(in the rows, 128 means zero)
A single turn carries every row of the set below to another of its rows. Some are shown first; where does it send the rows asked next?
K_302: [125 126  95 127 155 125 175 155 164 119 156 131 141 110 126 135 148 136
 151 164 101 168 151 119 113 127 100 111 134 158 104 111 143 136 160 147
 130 124 121 138 147 143 150 104 112]
K_529: [107 103  89 133 165 106 113 130 132 125 131 107 168 148 102 129 135 140
 182 161 130 175 122 148 109 143 134  96  95 139 116 148 130 141 163 133
  70 113 107 137 128 142  99 121  94]
K_209: [104 112 101 114 165 143 149 120 127 141 141 114 160 145 103 131 122 112
 177 165 124 147 108 102  88 124 114 110  82 133  95 132 122 106 148 135
  86  81 107  96 104 116 142 125 113]
K_688: [115 103  76 160 173  81 143 139 148 129 133  96 169 125 108 127 162 125
 187 140  95 157 127 128  98 133 117 125 130 154  70 127 124 150 119 158
 114 125 128 126 131 102 138 102 113]
K_241: [ 77 118  99 124 174 122 161 134 139 118 151 138 152 146 118 141 135 108
 169 138 131 173  88 147 138 119 109 101 154 125 110 124 114 139 129 146
 101 126 149 116 142  97 110 117  91]
K_186: [112 122 128 137 105 127 134 134 141 138 132 138 119 152 169 138 152 131
 198 180 130 146 144 135 122 138 132 102 138 137  98 118 144 116 136 130
 128 132 142 112 128  91 138 101  80]
K_769: [114 132  88 133 156 104 148 133 104 135 140 100 154 140 111 152 120  93
 159 203 134 188 109 134 122 168 145 115 129 123  87 134 127 105 152 149
 107 103 103 119 103 127 118 111  81]
K_433: [ 76 109  89 110 145 120 139 174 120 124 137 133 161 106 121 140 140 109
 172 174 123 175 103 160 121 141 139 108 106 136  77 132 138 134 138 155
  86 126 107  83 146 136 110 112  72]
K_224: [101 128 105 172 156 116 154 147 116 153 157 124 149 145 120 129 179 142
 184 161 120 189 131 140 105 155 154 134 108 130  62 130 128 142 130 142
 138 110 138  90 108 129 136 105 122]
K_297: [ 92 117 110 116 132 139 138 146 169 140 116 109 147 152 109 143 155 105
 168 181 133 174 130 168 101 117 116 121 143 158 115 115 138 110  97 147
 125 111 114 109 111 133 127 152  95]
K_551: [119 103 108 144 145 123 140 165 144 140 143 119 119 138 119 133 151 141
 156 190 109 161 137 132 116 144 150  90 141 167 125 117 152 135 130 162
 134 140 145 119 127 108 114 117 135]
K_663: [130 113 106 132 143 129 150 125 149 123 122 124 166 154 132 123 141 110
 153 157 131 191 110 126 123 152 105 161 102 135  89 153 152 129 126 125
 106 104 131 109  89  98 162 122 110]
K_245: [113 117 104 159 165 132 138 129 126 137 158  73 144 116 123 105 143 139
 191 175 130 177 111 153  90 135 156 119 135 139 102 118 142 124 119 161
 127  87 123  99 122 121 157 108 132]
K_323: [ 80 125 103 157 175 139 153 140 114 117 144 131 155 133 119 130 161 101
 195 149 137 148  78 124 115 144 105 157 147 132 107 127 152 114 112 164
 118 116 139 117 150 116 134 111 106]
K_161: [149 109 100 123 158 140 177 147 126 124 138 129 121 116 111 150 164 157
 185 171 147 151 140 127 115 165 126 118 133 150 100 121 150 114 128 127
 112 122 151 106 140 121 131  89 104]
K_998: [102 118  80 132 129 142 163 131 133 139 122 115 150 121 126 121 142 119
 176 188  96 160 111 121  86 205 109 106  98 137 106 119 144 138 142 154
 100 104 147 113 141 107 147 102  82]
K_476: [ 76  91 103 105 111 119 146 146 145 141 135 110 139 142 160 129 165  92
 159 144 125 194 131 144 114 135 118 135 121 137 101 129 145 144 143 139
 117  94 121  90 103 100 150 126 112]
K_855: [ 77 127  97 122 159 112 125 131 117 110 118 107 150 115 154 117 154 127
 196 165 131 131 134 114 127 112 113 112 131 139 128 118 133 151 128 150
 121  77 114 120 148 125 133 133 119]
K_145: [ 96 148  99 118 157 128 152 145 125 159 142  95 160 127 131 126 169 128
 196 143 132 175 127 140 104 152 155 134  99 146  97 125 138 155 165 121
 128 129 128  94 153 138 156 114 124]
K_423: [ 97 121 108 145 178  99 162 126 125 140 124 102 147 169 114 135 137 106
 186 194 118 126  98 138 113 130  98  88 122 139 100 130 131 131 131 146
 125  89 172 109 135 109 126 120 118]
K_183: [109 117 133 154 151 140 154 133 162 151 144 130 133 147 149 110 149 114
 159 170 139 168 142 121 103 137 121 100 125 127 135 136 138 135 140 160
 116 147 118 125 128  88 170 122  92]
K_983: [116 129  96 125 126 111 130 163 134 157 133 114 153 145 151 144 156 134
 205 201 112 165 138 132  79 170 119 127 119 154 122 141 144 147 134 154
 115  88 144 137 117 117 121 119  72]
K_271: [118 112 106 133 115 129 164 108 147  97 100 104 154 150  95 121 160 120
 156 163 101 177 119 135 126 131  99 105 132 130  99 123 136 100 111 149
 103 105 106 111 127 127 153 126  91]
K_707: [125 122  83 100 123 113 137 144 151 126  95 107 162 159  99 137 145 116
 187 155 150 165 131 134 104 143 106 103 114 132 117 102 168 116  95 148
 103 120 126 108 137 101 125 119  98]
K_131: [108 112 116 126 123 125 123 153 112 139 139 137 154 153 125 147 122  78
 176 174 108 179  88 122 114 109 118 146 104 120  93 126 128 120 143 160
 110 112 127 111 118 136 129 130 122]
K_561: [104 121 114 109 160 113 140 135 126 139 145 106 141 139 127 139 116 125
 168 183 147 159 104 135 167 125  97  91 144 107  90 130 129 130 131 126
 116  86 136 111 149 106 125 118 103]
K_223: [102 112  96 103 123 125 131 121 155 126 125 105 158 165 133 130 139 129
 177 134 120 153 115 147 106 141 132 113  92 163 100 136 156 131 140 125
  94 109 161  84  90  90 134 124 107]
K_471: [ 95 127 116 148 141 124 167 123 170 151 130 150 144 130 129 135 133 145
 176 159 127 163 149 127 126 148 111 112 107 153  91 125 138 133 121 129
 102 121 161 121 149  95 162 121  69]
K_400: [ 90 124  84 133 157 116 160 141 125 149 125 134 146 123  94 148 153 110
 149 151 161 165 139 140 129 171 115 118 113 144 105 109 146 140 145 135
 121 128 122 135 145 166 112 114  94]
K_570: [ 92 127  98 120 181 122 118 142 139 105 151 128 141 150 120 122 140 142
 184 156 153 142 105 118 139 131 132 110 159 121 112 133 134 133 128 139
 108 100  99 119 127  91 127 139 103]
K_148: [110 147 104 124 147  95 163 159 115 121 132 108 161 143 109 124 169 123
 149 155 123 149 135 127 121 137 150  78 119 149 125 138 153 135 146 181
 122 127  98 113 126 133 119 110  86]
K_972: [106 126 118 142 148 127 157 155 120 126 118 138 148 156 105 120 150 149
 177 198 124 163 106 159 128 156 140  98 123 157  91 137 164 115 140 122
 134 103 106 110 135 149 100 100  98]
K_943: [134 124  85 113 157 117 145 138 128 124 111  98 150 113 144 141 142 104
 205 172 130 155 108 168 103 130 129 130 125 142  87 106 118 150 133 123
 133 137 155 100 145 136 142 104 119]
K_584: [116 138  98 142 165 108 141 127 124 148 120 100 174 140 138 125 165 127
 174 155  92 163 129 122 114 145 135 107  91 145  79 130 121 152 155 125
 143 146 125 107 112 116 120  88 131]
K_301: [116 114 104 149 131 155 127 137 137 127 140 124 144 118 144 126 178 119
 167 182  95 145 120 139  92 157 108 127 109 136 118 150 122 146 145 169
 104 129 135 119 108 148 141 128  72]
K_750: [ 75  87  98 106 128 110 138 143 106 143 113 127 153 139 111 153 147 118
 204 148 113 168 115 110 105 134 144 137 110 155 107 132 113 130 124 140
  78  96 125 104 134  97 113 132 113]

K_570 moves to K_145
K_302 moves to K_131
K_972 moves to K_529
And these:
K_471 moves to K_663
K_301 moves to K_297
K_855 moves to K_943

A single turn carries every row of the set below to another of its rows. Some are shown first; where does it send the rows asked next?
K_544: [142 159 131 113 128 144 116 100 111 154 110 161  99]
K_826: [135 117 109 138 142 129 101 120 139 126 149 144 138]
K_597: [150 152 132 125 139  91  83 133 119 144 113 116 168]
K_410: [146 168 146 123 124 132 112 101 114 144 103 167 106]
K_867: [132 114 114 134 150 126  96 116 135 129 142 141 139]
K_690: [142 140 106 106 129 111  91 142 104 155 127 103 157]
K_54: [134 127 104 108 134 132  99 138 111 146 149 114 141]
K_641: [143 166 127 102 117 140 120 110  96 157 105 144 102]
K_40: [149 176 147 120 124 130 114 109 106 145  91 153 110]
K_768: [142 169 131 112 118 141 122 114  99 152  98 145 103]
K_646: [150 143 131 145 146 102  91 120 141 126 128 141 154]
K_391: [141 136 133 144 153  99  84 118 138 132 122 140 154]
K_320: [141 164 134 115 122 142 119 110 103 146 102 153 101]
K_389: [134 116 114 131 152 133 100 120 133 130 152 135 138]
K_718: [163 156 132 129 133  91  86 134 123 139 115 115 166]
K_270: [142 170 141 124 122 138 116 103 109 143  97 160 102]
K_672: [154 176 147 115 122 122 107 104 105 153  91 157 114]
K_993: [147 146 118 105 132 108  90 139 108 153 130  98 158]
K_533: [127 116  98 110 136 132  99 129 112 146 143 117 139]
K_869: [154 154 140 128 146  94  84 132 124 140 118 120 166]
K_581: [137 121  95 111 128 132 105 136 120 138 145 116 141]
K_461: [143 179 135 112 118 133 117 113  99 152  95 145 109]
K_28: [154 145 109 105 119 111  97 143 110 148 127 101 159]
K_556: [154 175 137 104 118 131 111 109  94 159  98 143 112]
K_616: [144 133 138 144 159 107  92 119 141 127 133 140 151]

K_461 moves to K_270
K_54 moves to K_869
K_28 moves to K_646
And these:
K_597 moves to K_867
K_544 moves to K_556

A single turn carries every row of the set below to another of its rows. Some are shown first; where does it send the rows asked next?
K_406: [124 131 127 130 142 154 114 138  78 133 124 108 133 161 111 142 126 113]
K_327: [125 132 136 138 127  98 137 123 111 133 143 127 121 138  83 112 124 119]
K_847: [112 133 124 130 136 165 104 123 134 159 138 141 102 145 113 161 115 133]
K_830: [132 133 157 141 127 150 136 122 176 113 139 125 126 129 144 139 134 108]
K_284: [128 148 126 145 129 167 170 122 139 113 122 112 115 125 140 121 117 129]
K_535: [159 141 149 111 115 107 119 119 142 132 114  83 118 140 131 136 125 126]
K_68: [125 116 144 154 120 167 101 122 148 135 142 123 105 150 136 121 118 126]
K_562: [133 170 141 147 127 117 115 133 124 105  91 107 127 124 117 148 120 107]
K_283: [136 128 187 140 128 151 142 127 113 120 118 108 128 126 127 150 118 127]
K_820: [155 166 109 129 118 139 136 126 103 108 134 133 129 153 154 137 133 125]
K_751: [135 119 116 111 148 112 124 132 118 128 128 128 145 140 120 173 149 104]
K_602: [141 144 103 117 131 119 136 124 104 120 151 145 129 150 153 159 137 123]
K_101: [118 138 146 148 132 122 140 133  98 139 102 126 119 116 164 110 120 123]
K_416: [107 118 121 116 135 165  99 120 137 165 133 113 106 122 122 132 112 128]
K_726: [131 130  91 119 128 119 150 114 158 134 138 112 110 123 145 131 127 131]
K_784: [112 126 132 135 136 101 131 134 102 151 112 126 115 118 163 119 122 124]
K_217: [128 150 117 129 135 146 133 130  81 120 151 132 123 158 144 147 122 125]
K_6: [104 108 113 141 140 157 145 116 120 145 148 130 101 129 135 135 111 139]
K_927: [128 138 115 137 129  90  88 126 125 130 107 126 119 130 121 160 125 116]
K_691: [121 142 125  96 133 138 130 119 171 145 125 100 125 109 127 141 129 110]
K_227: [141  95 150 132 123 121 100 116 123 154 126 132 114 135 130 153 121 143]
K_800: [130 159 114 106 130 129 121 124 171 145 132 113 110 142 117 159 129 116]
K_154: [124 141 136 133 127 100 139 132 116 138 101 122 123 112 168 115 130 117]
K_348: [137 136 138 153 119 116 133 123 112 127 133 139 125 136  85 104 127 127]
K_222: [129 169 144 136 129 177 139 129 151 126 117 127 119 134 117 152 123 120]
K_665: [127 143 146 134 126 184 129 123 153 135 113 123 128 107 128 130 125 124]
K_174: [135 137 141 142 123 100 148 121 124 122 135 139 135 127  88 117 131 118]
K_58: [114 123 140 117 136 129 116 123 159 136 159  93 106 150 138 135 121 109]
K_612: [166 148 120 139 119 147 119 131 120 112  96 127 146 145 124 135 150 115]
K_273: [111 133 148 156 141 130 101 129  97 124 108 134 121 126 112 163 114 119]

K_784 moves to K_101
K_927 moves to K_273
And these:
K_751 moves to K_406
K_58 moves to K_68
K_348 moves to K_174
K_691 moves to K_416
K_283 moves to K_535
K_847 moves to K_222
K_284 moves to K_726
K_820 moves to K_602

A single turn carries every row of the set below to another of its rows. Some are shown first; where does it send the rows asked next?
K_908: [123 157 162 134 118  76 121 127 113 134 129 145]
K_4: [ 92 158 138 150 110 111 132 107 136 111  97 154]
K_204: [113 162 174 128 126 122 122 157 103 168  91 165]
K_687: [100 166 158 112 112  87 129  95 121 137 124 130]
K_326: [106 138 173  97 102 135 119 125 129 149 112 118]
K_197: [117 175 177 138 125 114 108 134 106 170  75 154]
K_61: [ 89 141 149 128 106 140  91 128 110 173 105 159]
K_917: [ 79 119 144 118 106 121 102 129 116 160  86 157]
K_395: [112 170 184  98  96 130 103 129 127 139 128 157]
K_164: [ 94 171 158 118 111 101 133 133 127 126 147 144]
K_388: [ 85 138 158 146 108 115 144 116 126 109  99 154]
K_947: [ 80 179 159 113 120 117 123 124 133 150  64 144]
K_955: [ 76 166 157 105 119 127 137 147 128 149  80 156]
K_166: [ 77 140 153 126 101 111  83 129 125 142  77 168]
K_276: [103 161 178 148 112 100 119 149 124 123 132 127]
K_214: [106 174 144 163 110 119 119 100 130 125 100 148]
K_198: [106 180 154 122 126 111 113 117 120 167  66 146]
K_920: [124 135 154 113 108 101 104 133 139 135  86 118]
K_973: [117 168 156 163 111 127 121  98 113 141 116 157]
K_200: [ 80 170 176 126 107 110 127 117 133 126 125 114]
K_624: [ 88 160 182 120 119 130 132 162 116 151  90 164]
K_290: [110 146 177 160 111 131 131 109 104 138 121 155]
K_157: [ 88 162 157 137 100 129  71 128 120 158  95 168]
K_374: [131 167 166 115 102  94  88 137 137 128 104 157]
K_267: [ 92 146 129 134 107 121  82 134 126 157  87 157]
K_97: [129 161 160 122 105 132  97 152 136 145 121 128]
K_73: [107 145 180  87  98 100 111 111 131 129  94 149]
K_623: [ 95 133 169 145 110 124 147 115 110 125 116 164]
K_479: [109 156 180 142 115  85 115 110 119 134 110 114]
K_352: [ 75 136 174 121  99 129  91 122 109 157  94 170]

K_973 moves to K_290
K_479 moves to K_908
K_395 moves to K_326
And these:
K_204 moves to K_624
K_267 moves to K_157

